[[  1   4  16  19   2]
 [ 18  17  -4 -13  19]
 [ 12   1 -22 -29  14]
 [ -8   2  32  34 -12]]
|
[[ 18  17  -4 -13  19]
 [ 12   1 -22 -29  14]
 [  1   4  16  19   2]
 [ -8   2  32  34 -12]]

[[  1 -32  -4 -27]
 [ -5 -36 -13 -38]
 [ 29 -31  25   2]
 [  3  37  11  37]
 [  5  35  12  39]
 [ 22   5  29  36]]
|
[[ 29 -31  25   2]
 [ 22   5  29  36]
 [  5  35  12  39]
 [  3  37  11  37]
 [  1 -32  -4 -27]
 [ -5 -36 -13 -38]]

[[ 29  19  -6 -23   4  29  24  11 -31  33  14 -13 -10]
 [-25 -18 -26  -6  25  11  27  27 -17  14  -9  24 -23]
 [ 31  27   0 -25  29   2  -5 -15  -7 -22  10  30 -11]
 [  7  -5 -33  26 -25 -17  21   5  27  28   4 -11 -11]]
|
[[ 31  27   0 -25  29   2  -5 -15  -7 -22  10  30 -11]
 [ 29  19  -6 -23   4  29  24  11 -31  33  14 -13 -10]
 [  7  -5 -33  26 -25 -17  21   5  27  28   4 -11 -11]
 [-25 -18 -26  -6  25  11  27  27 -17  14  -9  24 -23]]

[[-19 -24 -20 -26  21  20   0]
 [-31   3   8 -29  -7  -8 -27]
 [-21 -30 -30 -31  31  32  -5]
 [ 12 -15 -30 -27  28  28  26]
 [  2 -22 -24 -32  25  25  13]
 [-24 -28 -28 -31  29  31 -19]
 [ 21  -6 -32 -24  29  30  29]
 [-27 -31 -27 -27  30  29 -18]]
|
[[ 21  -6 -32 -24  29  30  29]
 [ 12 -15 -30 -27  28  28  26]
 [  2 -22 -24 -32  25  25  13]
 [-19 -24 -20 -26  21  20   0]
 [-21 -30 -30 -31  31  32  -5]
 [-24 -28 -28 -31  29  31 -19]
 [-27 -31 -27 -27  30  29 -18]
 [-31   3   8 -29  -7  -8 -27]]

[[  6  10  17  13  -8  -9   5   7   7  11  16  13]
 [ 17  25  23  25 -10 -13  29  17  16  24  25  26]]
|
[[ 17  25  23  25 -10 -13  29  17  16  24  25  26]
 [  6  10  17  13  -8  -9   5   7   7  11  16  13]]

[[ 13  -1]
 [ 37  -9]
 [-23  -4]
 [ 15   3]]
|
[[ 37  -9]
 [ 15   3]
 [ 13  -1]
 [-23  -4]]
